Where one turn sends some rows of the set: a few examples, then the rows asked:
q_489: [ 10  27  18  -4  43 -19  19  17 -23  23  -6  -7   6  23  11  33 -48]
q_727: [-46 -13   3  12   8  -7  20 -25   5  -7   2  36 -15 -19  -4  33 -37]
q_627: [ 43 -16  -2 -23  -8 -32 -27  10 -19  16   2  17  11   1  -2  -9   9]
q_534: [ 45 -11  -5 -20  -7 -31 -26   7 -21  16   0  19  11   1  -3  -8   8]
q_721: [ 18  39 -12  -6  25  13  15 -38  20   3 -16  28   8  21  -9   8   0]
q_283: [-14 -41  17  21   7  -3  14 -13 -19  32  29  19  -6  -2  20  18 -52]
q_68: [-14  -5  10 -22   7  26 -26  16 -27   3  -8  30  -8  41 -16 -14  23]
q_375: [ -6  27 -10  -5  12  12  11 -19  43   0  -4   6  15  -2 -11 -33   7]
q_207: [ 43 -13  -5 -19 -11 -30 -28   8 -20  15   1  17  11  -1  -2 -13   8]
q_547: [-19 -42  17  24   1  -2  11  -8 -13  29  30  12  -2 -11  18   3 -51]
q_851: [-16  -6  10 -22   6  27 -26  19 -24   2  -7  28  -7  38 -16 -19  26]
q_762: [  3  34   3  30  21  -4  10  10 -26  10 -11 -28  22  -2  10 -13 -43]
q_188: [-11 -36  12  33   1   3  12 -18 -25  28  26  17  -2  -8  20   9 -52]
q_659: [-18   9  24  -8  29 -25  15  39   8  21   7 -30  11  -1  10 -10 -39]
q_619: [-47 -10  -1  20   2  -3  18 -28   2 -11   1  32 -10 -25  -4  24 -35]
q_545: [-14  -3   7 -18   5  29 -27  16 -29   2 -10  28  -7  40 -15 -17  24]
q_548: [ 14   9   7  17  51  20 -33   1   1 -35 -16   4  -5  25  22 -15 -35]
q_127: [  0  19   5 -36  30  -4  19 -11  52  13   2  23  -2  19 -11   3   3]
q_285: [ 11  -3  19  -6  62   8 -28  13  17 -26  -6  13 -18  36  22   2 -36]
q_474: [-52 -18   5  13   5  -7  18 -20  10  -8   5  29 -12 -25  -5  23 -34]
q_575: [ -1  -6  15   3  50  11 -34  18  25 -32  -4  -4  -8  19  22 -29 -30]

q_68 moves to q_851
q_627 moves to q_207
Where do these go?
q_548 moves to q_285
q_127 moves to q_375
q_659 moves to q_762
q_474 moves to q_619
q_283 moves to q_547

